Small tables with named rows and columns. After each table, cells are looked up by row and column.

Table ruzog
            zep  dirume
loreduv  88.117   9.068
basirob  60.344  25.963
zef      66.835  14.237
betanuk  67.356  20.884
rovum    54.106  15.579
neralez  87.370   7.354
sular    97.295   5.279
kefar    69.296  26.178

kefar, dirume -> 26.178
loreduv, dirume -> 9.068
rovum, zep -> 54.106
basirob, zep -> 60.344
betanuk, dirume -> 20.884
neralez, dirume -> 7.354
sular, dirume -> 5.279
sular, zep -> 97.295
kefar, zep -> 69.296
zef, zep -> 66.835
betanuk, zep -> 67.356
neralez, zep -> 87.370
basirob, dirume -> 25.963
loreduv, zep -> 88.117
zef, dirume -> 14.237
rovum, dirume -> 15.579
Row with the largest zep: sular

bugok
|  | zozikal | kalos | karis | mezemi | gadod | biz | puva | pom | neri | sosazin |
|---|---|---|---|---|---|---|---|---|---|---|
| todeban | -273 | -372 | -175 | -461 | 513 | -609 | -125 | -170 | -750 | -204 |
| nuzi | -444 | -413 | -150 | -346 | 699 | -683 | -125 | -201 | -595 | -115 |
| fel | -380 | -440 | -135 | -460 | 436 | -672 | -125 | -146 | -649 | 290 |
| pevipin | -323 | -413 | -175 | -460 | 548 | -683 | -125 | -73 | -834 | -115 |
| muton | -397 | -193 | -175 | -356 | 723 | -358 | 59 | -170 | -297 | -214 |
| guli | -288 | -227 | -175 | -460 | 523 | -497 | -51 | -371 | -516 | -355 |
| tifil | -380 | -413 | -175 | -430 | 629 | -698 | -125 | -170 | -662 | -115 |
| rire | -322 | -413 | -188 | -460 | 548 | -683 | -125 | -160 | -804 | -173 |
| zak | -304 | -487 | -243 | -637 | 315 | -484 | -145 | -47 | -845 | 101 |
| soz | -380 | -410 | -175 | -460 | 553 | -683 | -125 | -325 | -619 | -229 |
| sudune | -446 | -413 | -144 | -358 | 674 | -683 | -125 | -171 | -623 | -110 |
| laku | -380 | -413 | -175 | -460 | 616 | -683 | -125 | -170 | -684 | -115 |
| ludu | -589 | -222 | -106 | -460 | 515 | -757 | -125 | -491 | -236 | -115 |
| vuse | -359 | -447 | -175 | -467 | 547 | -683 | -127 | -116 | -832 | -50 |

pom of laku: -170
biz of rire: -683
zozikal of vuse: -359
sosazin of todeban: -204
neri of todeban: -750
karis of zak: -243
pom of sudune: -171
sosazin of fel: 290
puva of zak: -145
zozikal of todeban: -273
biz of tifil: -698
neri of rire: -804
zozikal of nuzi: -444
Row with the largest biz: muton

